A hidden rule labels the rows of this table. It goes by one to three of the table's principal directions, not those with the most spread.
[-0.1  0.8 -0.6 -0.1 -0.1  0.4 -2.3  0.1 -1.4 -0.8  1.1  2.1  0.7 -1.2
  1.5  2.   1.1  1.7 -1.7  1.4 -0.3  0.8 -0.3 -0.8 -0.8  0.9 -0.2  0.2
 -0.2  0.5  0.  -0.2] yarn
[ 0.5 -0.9  0.4 -0.4 -0.3  0.2 -0.2  0.   0.5  0.3 -0.7  0.7  0.   0.
  0.2 -0.2 -1.2 -0.9  0.9  0.5 -0.5 -0.4 -0.2 -0.5 -0.4 -0.4 -0.3 -0.2
 -0.6  0.1 -0.4 -1. ] drum
[-0.3  1.4 -0.2 -0.2  0.5  0.1  0.5 -0.2  0.7 -0.6  0.3  1.2 -1.5  1.1
  0.3  2.7  0.3  0.6  0.5  0.5 -1.8  1.3 -0.5 -2.4 -0.9 -0.1  0.1 -1.4
  0.5  0.2  0.7 -0.2] fox
[ 1.8  0.6  0.9 -0.7  1.1  1.1  0.7  0.7  0.7 -1.4  0.4 -1.7  0.3  0.6
  0.5 -0.5 -0.5  0.   0.4 -0.2  0.7  0.1 -0.6  0.8 -0.7  1.  -1.2  0.5
 -1.4 -0.9  0.1 -0.1] dust
[ 0.3 -1.   1.  -0.9 -1.  -0.1 -0.3 -0.7  1.1  0.1 -0.4  2.2 -0.4 -0.5
  0.3  0.3 -1.  -1.1  0.2  0.2 -0.8  0.4 -1.3 -0.6  0.3 -0.6 -0.1  0.
 -0.2  0.2 -0.7  0.3] drum
[ 1.6  0.1  0.3 -0.3  0.4  0.6 -0.1  0.6 -0.3 -0.7  0.  -1.   0.4 -0.5
  0.4 -0.8 -0.1 -0.3  0.   0.2  1.1  0.   0.5  1.3  0.2  0.1 -0.7  0.2
 -0.5 -0.3 -0.4  0. ] reed
[-1.7  1.8 -0.3  1.   1.2  0.9  3.  -1.   1.3 -0.2  0.2 -1.2 -1.5  1.6
 -2.2  0.2  0.4  0.3  1.5 -1.  -0.9 -1.2  0.1 -2.1 -1.2  0.6  0.5 -0.4
  1.2 -0.1 -0.1 -1.3] drum
[-1.9  0.4 -1.6  2.1  0.6 -0.4  0.7  0.8 -1.   1.3 -1.  -2.5  0.   0.6
 -0.9 -1.3 -0.2 -0.4  1.2 -0.4 -0.4 -1.   2.  -0.2  0.5 -0.7  1.  -0.6
  0.4 -0.2  0.8 -1.5] wolf
[ 1.1 -0.3  1.2  0.1  0.8  0.4  0.7  0.9  0.8  0.1 -0.3 -2.1 -0.4  0.8
 -0.8 -1.7 -0.5 -1.2  2.  -0.5  0.  -0.7 -0.5  0.5  0.2 -0.2  0.1  0.3
 -1.1 -1.3 -0.3 -1.4] yarn
[-1.4  2.2 -1.2  0.6 -0.6  1.   1.7 -0.2 -0.9 -0.9  0.7 -2.3 -0.2  0.1
 -1.3 -0.5  0.6  1.1 -0.6 -1.1  0.3 -0.5  0.1  0.4 -0.8  1.2  0.1  0.5
  0.5  0.   0.1  0.6] reed
[-1.2  2.  -1.3  1.6  1.3  0.9  0.3  0.7 -1.4 -0.5  0.4 -2.5  0.6  0.2
 -1.5 -1.3  1.3  1.4  0.  -0.6  1.  -1.5  1.8  0.5 -1.2  0.7  0.2  0.4
 -0.3 -0.5  0.5 -1.1] drum
[-3.9  1.4 -2.   2.7  0.1 -0.5  0.7 -0.2 -0.5 -0.7  0.3 -0.1 -0.4 -0.2
 -0.7  0.7  1.8  1.3 -2.4  0.7 -0.7  0.2  1.2 -1.1 -1.1  0.6  1.  -0.5
  0.8  0.9  1.4  0.5] hill
[ 1.1 -1.5  0.5  1.1  0.6 -0.6  0.1  0.2  0.1 -0.3 -0.1 -1.1  1.2  0.
  0.3 -2.   0.4 -1.4 -0.8  0.9  1.6 -0.6  0.9  1.8  0.8 -0.1  0.3  0.6
 -0.2 -0.3 -0.4 -0.4] hill
[-1.1  0.8 -0.4 -0.4 -0.3  0.6  0.1 -0.7 -0.3  0.6  0.   0.3 -0.4  0.4
 -2.1 -0.2  0.1  1.   1.1 -1.  -0.3 -1.6  0.2 -1.1 -1.5  0.   0.1  0.1
  0.   0.2 -0.3 -0.8] dust
[ 4.1 -0.7  0.7 -0.5  1.7  1.3  0.9  0.4 -0.4  0.1 -1.  -2.5  1.3 -0.4
  0.  -3.  -0.9 -2.1  2.7  0.   2.6 -2.1  2.5  3.2  1.5 -1.3 -0.9  0.1
  0.8 -0.5 -2.8 -2. ] drum
[-0.5  0.2 -0.4 -0.3 -0.1  0.2  0.2 -0.1 -0.5  0.7 -0.4 -0.2 -0.3 -0.1
 -0.8 -0.1  0.1  0.5  0.9 -0.6 -0.4 -0.6  0.6 -0.3 -0.1 -0.6  0.1 -0.3
  0.6  0.2 -0.1 -0.2] reed
[-0.5  0.6 -0.4  0.  -0.2 -0.3  1.1 -1.7  0.1  0.   0.3  0.9  0.   0.5
 -0.8  0.1  0.6  0.1 -0.7 -0.9  0.7 -0.1  0.2 -0.3  0.5  0.1  0.5  0.2
  1.7  0.4 -0.2  1.2] hill
[ 0.1 -1.8  1.   0.3 -0.1 -0.5  0.6 -0.9  0.6  1.  -0.2 -0.3  0.8 -0.4
 -1.2 -2.5  0.  -1.3  0.2 -0.7  1.4 -1.7  0.1  1.4  1.1 -0.2  0.6  1.3
  0.5 -0.2 -1.3 -0.3] hill
[ 1.  -2.6  0.4  1.2  0.2 -1.4 -1.7  2.4 -0.2 -0.3 -0.6  0.   0.1 -1.8
  4.4  1.4  0.2 -1.4 -1.6  3.8 -1.4  2.6  0.3  0.6  1.7 -0.7  0.  -1.3
 -0.4  0.6  0.5 -0.5] reed
[-0.9 -0.8 -0.5  1.2  0.4 -1.2  1.8 -0.6 -0.4  0.1  0.2 -1.6  0.5 -0.4
  0.6 -0.5  1.7  0.  -2.1 -0.2  1.   0.4  1.1  1.9  2.1 -0.1  0.7  0.2
  2.7  0.8  0.   2.1] dust
[ 1.9 -0.7  1.3 -0.6  1.2  0.3 -1.9  0.9  0.1  0.1  0.   0.6  0.8 -0.5
  0.4 -0.5  0.1 -0.4  1.1  0.4  0.3 -0.4  0.   1.2  0.6 -0.9 -0.2  0.3
 -0.8 -0.8 -1.  -1.3] drum
[ 2.7 -1.9  3.2 -2.9  0.3 -0.2 -1.   0.6  4.4  0.  -0.5  3.5 -1.1  2.1
  1.4  2.5 -3.6 -1.9  2.8  0.9 -2.2  1.4 -3.3 -1.6 -1.2 -0.9 -1.4 -1.
 -3.1 -1.  -0.1 -0.9] drum
[-1.3  1.2  0.  -0.4  0.3  0.7  0.8 -1.2  0.8 -1.3  0.5  1.6 -0.2  0.6
 -0.9  0.9  0.8  1.6 -1.1 -0.4 -0.6 -0.2 -0.3 -1.2 -2.1  0.5 -0.5  0.
  0.1  0.4  0.6  1.1] drum
[ 0.2  0.8 -0.8 -2.2 -0.5  0.4 -2.  -1.3 -1.4 -0.5  0.3  3.2  1.1 -1.4
  0.2  0.9  0.7  2.6 -2.1 -1.3  1.8  0.4  0.4  0.2 -0.6  0.4 -1.4  0.6
  0.3  0.9  0.5  3. ] dust
[ 0.  -0.4 -0.4  0.1  0.2  0.5 -1.   0.8 -1.   1.2 -1.1 -1.3  1.2 -0.2
 -1.6 -2.9 -1.  -0.3  1.8 -1.3  0.9 -2.2  1.4  1.3 -0.1 -1.   0.   0.7
 -1.3 -0.8 -0.2 -1.4] dust
[-2.5  0.6 -1.7  1.5 -1.1  0.1 -0.2  0.5 -2.   0.3  0.1 -1.5  0.2 -1.3
 -0.2 -0.4  1.   1.1 -1.2  0.2 -0.7 -0.3  0.8  0.1 -0.2  0.4  0.7  0.3
  0.4  0.6  0.4 -0.1] reed
[ 0.5  2.  -0.3 -1.4  0.   1.  -1.9 -0.7 -0.6 -0.2  0.4  2.9 -0.5 -0.1
 -0.6  1.6  0.   1.4  0.8 -0.7  0.   0.2 -0.5 -2.1 -1.2  0.2 -0.4 -0.2
 -0.5 -0.1  0.  -0.4] coin
[ 0.1 -0.3  0.1  0.5 -0.1  0.   0.8  0.5 -0.5  0.1  0.3 -2.7  0.4  0.2
 -0.3 -1.6  0.2 -0.2  0.  -0.4  0.7 -0.5 -0.1  1.2  0.3  0.7  0.1  0.8
 -0.4 -0.5  0.2  0. ] dust
[ 0.   0.7 -1.   1.2  0.3  0.1  0.3  0.3 -1.5 -0.1 -0.2 -1.9  0.6 -0.1
 -0.1 -1.2  0.6 -0.2 -0.2  0.   0.7 -0.3  1.4  0.8  0.6  0.   0.5  0.1
  0.6 -0.2  0.2 -0.4] wolf
[-0.4 -0.7  0.1  0.6 -1.  -0.9  0.4 -0.4  0.7 -0.8  0.1  0.6  0.2 -0.1
  0.5 -0.2  0.  -0.9 -2.1  0.7  0.4  1.  -0.5  0.7  0.3  0.2  0.3  0.2
 -0.1  0.3  0.4  1.6] fox
[ 1.8 -0.6  1.  -0.9  0.7  0.1 -1.3  0.8  1.6 -1.3 -0.2  2.2  0.1  0.7
  1.8  1.7 -1.2 -0.5  0.   1.9 -0.6  1.2 -0.7 -0.6 -1.5 -0.1 -1.2 -0.9
 -2.1 -0.2  0.4 -0.4] drum
[ 4.2 -4.2  3.  -1.9 -1.  -0.5 -3.1  1.3  0.9  0.6 -0.2  1.8  0.5 -1.6
  2.2 -0.5 -1.5 -2.3  0.7  2.7  0.5  0.2 -1.9  1.   0.5 -0.2 -0.9  0.7
 -2.8 -0.3 -2.  -1.7] drum
[ 1.1 -1.7  0.8 -0.8 -0.1 -0.5 -1.5  0.1 -0.1  0.4  0.   1.4  0.8 -1.3
  1.5  0.2  0.  -0.2 -0.7  0.7  0.4  0.5 -0.3  0.9  1.2 -0.4 -0.3  0.4
  0.2  0.3 -0.7  0.4] drum
[ 1.6 -1.6  0.8 -0.1  0.2 -0.6 -1.8  1.6  0.4 -0.7 -0.1  0.5  0.6 -1.2
  2.1  0.2 -0.3 -0.7 -1.2  1.8  0.8  1.2 -0.1  1.7  0.5 -0.2 -0.8 -0.1
 -1.6  0.   0.   0.4] reed
[ 0.6 -0.2  0.1  0.7  0.5  0.   0.   0.5 -0.6  0.5  0.1 -1.1 -0.1 -0.3
  0.3 -0.4  0.3 -0.7  0.8  0.5  0.  -0.2  0.4  0.1  1.  -0.1  0.6  0.
  0.5 -0.2 -0.7 -1.5] wolf
[-0.1  2.2 -1.9  0.1  0.1  1.4 -0.2  0.2 -2.3 -0.5  0.5 -1.8  0.9 -0.6
 -0.9 -0.8  0.6  2.  -0.3 -0.7  1.9 -1.4  1.7  0.5 -1.4  1.4 -0.8  0.6
 -0.2  0.2 -0.1 -0.4] drum
[-0.8  0.8 -0.2  0.1  1.1 -0.2  1.  -0.3  0.3 -0.3  0.4  0.  -0.5  0.6
  0.2  1.7  1.2  1.1 -0.4 -0.1 -0.9  0.7  0.4 -0.2  0.2 -0.4  0.1 -0.9
  1.7  0.4  0.3  1. ] reed
[ 3.7 -1.4  1.5 -1.1  0.2  0.3 -1.6  2.3  0.7  0.5 -0.5 -0.8 -0.2  0.4
  2.   0.1 -2.6 -2.2  2.9  1.6 -0.4  0.5 -1.1  0.   0.3 -0.1 -0.8 -0.4
 -2.8 -1.2 -0.7 -2.8] wolf
[ 2.4 -2.1  1.3  0.5 -0.1 -1.2 -0.5  1.9  0.8 -0.4  0.  -1.   0.  -0.2
  3.5  0.8 -0.9 -2.5 -0.4  2.7 -0.6  2.4 -1.1  1.3  2.  -0.2  0.1 -0.6
 -0.8 -0.4 -0.1 -0.4] wolf
[-0.2  0.5  0.6  0.3 -0.7  0.2  3.  -1.2  1.5 -1.4  0.6 -0.7 -0.8  0.2
  0.   0.   0.1 -1.  -1.2 -0.3 -0.1  0.8 -1.4  0.2  0.5  0.9  0.2  0.3
  1.2  0.2 -0.5  1.5] reed
[-0.7 -0.7 -0.8  3.1  0.2 -1.1  1.5  2.1 -0.2  0.4 -0.5 -4.4 -0.4  1.2
  0.8 -1.  -0.4 -2.   0.5  1.8 -0.9  0.3  1.   0.7  0.7 -0.1  1.3 -0.9
 -0.5 -0.5  0.9 -1.9] coin
[ 0.4  0.8  0.3 -1.1 -0.2  0.7  2.  -1.2  1.  -0.3  0.4 -0.6 -0.1  1.6
 -1.2 -0.4 -1.   0.2  0.6 -1.5  0.9 -0.8 -0.9 -0.4 -1.1  1.3 -0.8  0.7
 -0.3 -0.2  0.   0.7] yarn
[ 2.  -1.8  0.6 -0.3  0.4 -0.7 -1.4  1.2 -0.6  0.6 -0.2 -0.5  0.9 -0.8
  2.2 -0.3 -0.3 -0.8 -0.2  1.   0.8  0.7  0.2  1.4  1.7 -0.3 -0.3  0.1
 -0.4 -0.2 -0.1 -0.2] wolf
[ 0.9 -1.4  1.3  0.4  0.8 -0.6  0.1  1.6  0.9  1.3 -0.6 -1.9 -0.5  1.2
  0.4 -0.5 -1.  -1.8  2.7  0.4 -1.6  0.  -0.6  0.4  1.3 -1.3  0.8 -0.6
 -0.6 -1.2 -0.2 -1.9] dust
[-2.2  0.7 -1.2  1.8 -0.4 -0.8  1.9 -0.3 -0.5 -0.6  0.6 -1.8  0.4  0.7
  0.7  0.4  0.9  0.4 -2.3  0.  -0.7  1.1  0.   0.3  0.6  0.8  0.9  0.2
  1.5  0.3  1.3  1.6] wolf
[-1.6  0.7 -0.6 -0.9 -1.   0.8 -0.2 -0.9 -1.7  2.5 -0.6 -0.9  0.3  0.5
 -3.  -2.4 -0.7  0.9  2.8 -3.5 -0.7 -2.5 -0.2 -1.   0.  -0.5  0.8  1.3
  0.1 -0.8  0.1 -1. ] wolf
[ 1.3 -0.8  0.8 -1.5 -1.   0.3 -1.8  0.4  0.5  0.8 -0.4  1.8 -0.4 -0.2
  0.   0.3 -1.7 -0.7  1.8  0.3 -0.6 -0.2 -1.1 -1.  -0.7 -0.4 -0.5 -0.1
 -1.8 -0.3 -0.6 -1.3] dust
[ 2.5  0.2 -0.1 -1.2  0.5  0.6 -1.7  0.5 -0.8 -0.1 -0.1  0.3  1.2 -0.2
  0.6 -0.4 -0.8  0.2  0.6  0.   1.9 -0.3  0.8  1.  -0.2  0.  -1.2  0.3
 -1.2 -0.4 -0.4 -0.4] wolf
[-2.3 -0.4 -1.   0.5 -1.  -0.6 -0.5  0.  -0.9  0.  -0.2  0.4  0.4 -1.
  0.3  0.   0.7  1.2 -2.2  0.  -0.5  0.5  0.2 -0.1 -0.3  0.3  0.1  0.3
  0.   0.8  1.3  1.6] reed
[ 1.2  0.   0.1 -1.1  1.1 -0.1 -0.8 -0.5 -0.2  0.   0.5  0.7  0.9  0.6
  0.   0.4  0.5  1.3 -0.4 -0.5  1.9 -0.4  0.6  0.5 -0.5  0.5 -0.9  0.4
 -0.1  0.   0.2  0.8] hill
[ 0.6 -1.3  0.5  1.   0.8 -0.5 -0.3  1.   0.3  0.  -0.3 -1.1  0.7 -0.1
  0.3 -1.2  0.2 -1.   0.   1.1  0.6 -0.5  0.9  1.5  0.3 -0.5  0.2  0.
 -0.6 -0.3 -0.3 -0.9] coin
[ 0.5 -0.3 -0.6  1.  -0.2  0.3  0.1  1.5  0.   0.3 -1.  -2.1  0.3  0.4
  0.  -1.6 -2.1 -1.7  1.6  0.7  0.3 -0.9  0.9  0.8 -0.4 -0.3 -0.2 -0.3
 -1.8 -0.5 -0.2 -2.1] drum
[-0.5  0.2 -0.1 -0.8 -0.4 -0.6  0.1 -0.5  0.6  0.   0.   1.4 -0.3  0.9
  0.4  1.5 -0.5  0.4 -0.4 -0.4 -0.8  1.2 -0.7 -0.7 -0.1 -0.3 -0.1 -0.5
  0.2  0.2  1.   1.5] dust
[ 0.   0.2 -1.   0.7  0.2  0.1 -0.2  0.6 -1.4  0.2 -0.1 -1.5  0.9 -0.6
  0.2 -0.8  0.3  0.2 -0.1  0.1  0.7 -0.5  1.4  1.6  0.6 -0.3  0.1  0.1
  0.6  0.1 -0.4 -0.3] dust
[-0.9  0.7 -0.5  0.5 -0.5  0.3  1.2 -1.1  0.3 -0.1 -0.3  0.4 -0.5  0.1
 -1.1 -0.5 -0.1 -0.5  0.1 -0.6  0.  -0.4  0.1 -0.9 -0.2  0.   0.4  0.
  0.7  0.2 -0.2  0. ] wolf
[ 0.9 -0.1 -0.4 -0.3 -0.8  0.  -0.4 -0.4 -1.4 -0.3  1.  -0.4  0.3 -1.7
  0.2 -0.2  1.4  0.9 -2.   0.4  2.5 -0.1  0.4  1.2  0.3  1.4 -0.5  0.9
  0.6  0.9 -0.8  1.2] coin
[ 0.5  0.   0.4 -0.3  1.   1.   1.2 -0.2  0.5 -0.3 -0.3 -0.7 -0.4 -0.2
 -0.7 -0.6  0.1  0.   1.  -0.1  0.2 -1.1  0.7 -0.2 -0.6  0.  -0.7 -0.2
  0.4  0.2 -0.9 -0.9] reed
[ 0.5  0.3  0.2 -1.5 -1.   0.2 -1.4  0.4 -1.2  0.9  0.4  0.4 -0.9 -1.1
 -0.1  1.   0.4  1.1  0.8 -0.7 -0.5  0.5 -0.9 -0.3  0.5 -0.2  0.   0.
  0.1  0.  -0.3  0.4] yarn
[-1.2  0.6 -0.5 -0.4 -1.7  0.4  0.2 -0.9  0.  -0.2  0.   0.9 -0.2 -0.1
 -1.3 -0.4 -0.6  0.5 -0.6 -0.9  0.  -0.4 -0.8 -0.8 -1.3  0.6 -0.1  0.6
 -0.7  0.2  0.3  1. ] dust
[-0.4 -0.7  0.  -0.9 -0.1 -0.2 -2.3  0.5 -0.2  0.7 -0.7  2.5  0.3 -0.7
  1.   1.1 -0.7  0.5  0.3  0.2 -1.5  0.6 -0.2 -0.8  0.  -1.2 -0.3 -0.5
 -0.6  0.2  0.5 -0.1] dust
[-0.1 -0.8 -0.3  1.   0.5 -0.8  0.8  0.3  0.7  0.6 -0.7 -0.4 -0.3  0.3
  1.   0.3 -0.7 -1.5  0.4  0.8 -0.2  0.5  0.6 -0.2  1.2 -0.5  0.4 -0.9
  0.7  0.2  0.  -0.6] hill
Which label does each new row get?
[-0.3  1.7 -0.6  0.2 -0.4  1.2  1.   0.3 -0.3  0.  -0.1 -1.8 -0.7  0.7
 -1.5 -0.8 -0.9 -0.2  1.8 -0.9 -0.4 -0.9 -0.1 -0.9 -1.   0.5  0.1  0.
 -0.8 -0.7  0.  -1.4] dust
[ 2.7 -1.4  2.7 -1.1  1.9  0.2 -0.7  1.1  2.6  0.2 -0.4  0.6 -0.1  1.6
  0.7  0.2 -1.7 -1.8  3.1  0.5 -1.1  0.  -1.3  0.   0.1 -1.1 -0.5 -0.4
 -1.8 -1.5 -0.7 -2.3] drum
[ 0.3 -0.9  0.1  0.1 -0.2 -0.2 -1.5  0.  -0.5 -0.1 -0.1  1.5  0.3 -1.5
  0.9  0.1  0.6 -0.1 -1.   1.2  0.2  0.2  0.3 -0.2  0.2 -0.1 -0.1  0.
  0.   0.5 -0.4 -0.3] drum
[-0.4  0.8 -0.3  0.9  1.   0.8  1.4  0.3  0.5 -0.1 -0.6 -1.9  0.   1.2
 -1.5 -1.5 -0.8 -0.7  1.8 -0.6 -0.1 -1.4  0.9  0.  -0.8 -0.3  0.1 -0.1
 -0.6 -0.7  0.  -1.6] drum
[ 2.  -0.9  1.  -0.6  0.  -0.3 -0.9  0.7  0.5  0.3 -0.2 -0.2  0.1  0.
  0.1 -1.  -0.9 -1.3  0.9  0.1  1.1  0.  -0.5  0.9  0.6 -0.1 -0.2  0.3
 -1.4 -0.8 -0.4 -0.5] coin
[ 0.   1.   0.1 -0.3  1.   0.5 -0.4  0.1 -0.4 -0.4  0.4  0.1 -0.3 -0.9
  0.   0.5  1.4  1.2 -0.3 -0.5  0.1  0.2  0.2  0.   0.3  0.  -0.2  0.
  0.7  0.   0.   0.4] reed
[-2.3  1.  -1.6  1.2  0.3  0.3 -0.6  0.  -1.4 -0.1 -0.1  0.   0.6 -0.8
 -0.6 -0.2  1.1  1.5 -1.  -0.1 -0.1 -0.7  1.6 -0.1 -0.7 -0.1  0.3  0.
  0.6  0.5  0.5 -0.1] drum
[-0.7 -0.6 -0.7  1.6  1.6 -0.8  0.3  0.4 -0.1  0.3 -0.3 -0.8  0.5  0.2
  0.8  0.1  0.8 -0.1 -0.5  1.   0.4 -0.2  1.7  0.2  0.6 -0.2  0.4 -0.5
  1.   0.4  0.4 -0.7] hill
[ 0.2 -1.5 -0.6  1.4 -0.9 -1.  -0.7  1.9 -1.1  0.6 -0.6 -1.4 -0.4 -0.6
  3.   1.1 -0.5 -1.5 -0.1  2.9 -2.3  1.8  0.2 -0.4  1.3 -0.6  0.8 -1.4
  0.   0.4  0.4 -1.5] wolf
[ 1.2 -1.7  1.4  0.2  1.1 -0.1  0.3  0.7  0.8  1.3 -1.2 -1.8  0.6  0.8
 -1.  -2.9 -1.1 -2.1  2.7 -0.9  0.2 -1.6  0.4  1.5  1.3 -1.6  0.5  0.4
 -0.7 -1.4 -0.7 -1.8] drum
[-0.2  1.6  0.2 -0.2  0.1  0.7  0.8 -0.5  0.6 -1.3  1.   0.  -0.3  0.4
 -0.6  0.7  0.5  0.7 -0.6 -0.5  0.2  0.3 -1.  -0.3 -0.9  1.1 -0.3  0.5
 -0.1 -0.2 -0.1  0.7] dust
[-0.2  1.2 -0.7 -0.5 -1.   0.4 -1.4  0.2 -0.8  0.1  0.   1.8 -1.  -0.3
  0.6  2.3 -0.4  0.4  0.7  0.9 -2.1  1.1 -0.6 -2.2 -0.6 -0.4  0.3 -1.1
 -0.1  0.3  0.  -0.9] dust
[ 0.1  0.2 -0.3  0.4  0.2  0.5 -1.4  0.6 -1.9  0.3  0.1 -0.6  0.6 -1.7
  0.1 -0.8  1.3  0.7  0.   0.   0.2 -0.5  0.8  0.9  0.8 -0.4  0.3  0.5
  0.5 -0.1 -0.7 -0.7] reed
[-0.2  1.  -0.4  0.1  1.2  0.7  0.6  0.6 -0.5  0.1 -0.2 -2.   0.4  0.5
 -0.7 -0.9  0.1  0.7  1.1 -1.3  0.2 -0.7  0.8  0.8  0.1 -0.3 -0.2  0.1
  0.  -0.7  0.4 -0.2] reed
[ 0.   0.9  0.2 -0.5  1.2  0.5 -0.7 -1.3  0.   0.9  0.2  1.5  0.3  1.
 -2.1 -0.4  0.4  0.8  1.7 -1.4  0.6 -1.8  0.4 -1.4 -0.8 -0.1  0.3  0.5
  0.2 -0.5 -0.4 -1.4] hill
[ 1.7 -1.3  1.6  0.4  1.4 -0.3  1.1  0.9  0.6  1.4 -0.7 -2.7 -0.3  1.
  0.3 -1.5 -0.6 -2.4  3.1 -0.4 -1.1 -0.3 -0.3  0.7  2.6 -1.3  1.  -0.2
  0.6 -1.5 -0.6 -2.1] wolf
[ 0.3 -0.2  0.4 -1.3 -1.7  0.1 -0.3 -0.2  0.7 -1.   0.6  1.5 -0.4 -0.5
  0.9  1.4 -0.6  0.4 -1.5  0.5 -0.3  1.3 -1.8 -0.4 -1.   1.  -0.9  0.2
 -1.1  0.5  0.2  1.7] reed
[-1.5 -0.5 -0.6  2.2 -0.2 -0.2  0.1  1.1 -0.4 -0.2 -0.6 -1.3  0.1 -0.2
  0.3 -0.8  0.  -1.  -0.2  1.7 -1.5 -0.3  0.8  0.  -0.4 -0.5  0.9 -0.5
 -0.4  0.1  0.1 -1.7] drum
[-0.9  0.4 -0.3  0.3  0.8  0.   1.3 -1.   0.2 -0.3  0.3  0.  -0.1  0.1
 -0.7  0.1  1.3  0.9 -0.9 -0.5  0.5 -0.5  0.8 -0.1 -0.1  0.3  0.   0.
  1.6  0.6  0.   0.9] drum
[-0.5  1.8 -0.9 -0.1  1.   0.6  1.3 -1.1 -1.1  1.1  0.3 -1.5  0.1  1.1
 -2.  -0.5  0.7  1.2  1.7 -2.4  0.7 -1.6  1.2 -0.1  0.5 -0.1  0.5  0.3
  2.1 -0.3 -0.4 -0.4] wolf
[-0.2  0.7  0.   0.2  0.5  0.9  0.2 -0.6 -0.2  1.4 -0.6 -0.5  0.   1.
 -3.1 -2.2 -0.7 -0.6  3.3 -1.7  0.1 -2.8  0.6 -0.8 -0.5 -0.7  0.8  0.5
 -0.2 -0.9 -1.1 -2.8] hill
[ 0.9 -1.2  0.7 -1.  -0.4  0.3 -1.5  0.6 -0.2  0.3 -0.5  0.6  0.4 -1.3
  0.3 -0.7 -0.5 -0.1  0.5  0.2  0.1 -0.4 -0.1  0.8  0.  -0.6 -0.7  0.3
 -1.   0.  -0.7 -0.3] reed
[ 2.  -0.6  0.5 -1.5 -0.2  0.3 -1.7  0.1 -0.4  0.7 -0.2  1.4  0.  -0.2
  0.4  0.5 -0.9 -0.1  1.4  0.4  0.2 -0.3 -0.3 -0.8 -0.4 -0.1 -0.6 -0.1
 -0.9 -0.1 -0.6 -1.2] wolf
[ 1.1 -0.2  0.6  0.4  0.9  0.3  1.   0.1  1.2 -0.3  0.2 -1.3  0.3  1.5
 -0.6 -1.1 -1.  -1.   0.9  0.3  1.2 -1.1 -0.1 -0.1 -1.1  1.1 -0.4  0.5
 -1.5 -0.7 -0.2 -1.6] hill
[ 0.2  0.3 -0.1  0.6  0.5 -0.1  0.9 -0.1  0.6  0.2 -0.1 -0.5 -0.2  1.2
 -0.4  0.  -0.6 -0.9  1.1  0.1 -0.1 -0.3  0.3 -0.4  0.  -0.2  0.4 -0.4
  0.2 -0.3 -0.2 -1.1] hill
[ 1.  -0.4  0.1 -0.7 -0.3  0.  -0.4  0.8  0.  -0.5 -0.3  0.2 -0.4 -0.5
  1.5  0.8 -0.5 -0.2 -0.4  0.9 -0.3  1.3 -0.2 -0.1  0.  -0.1 -0.8 -0.7
 -0.6  0.2  0.5  0.6] reed
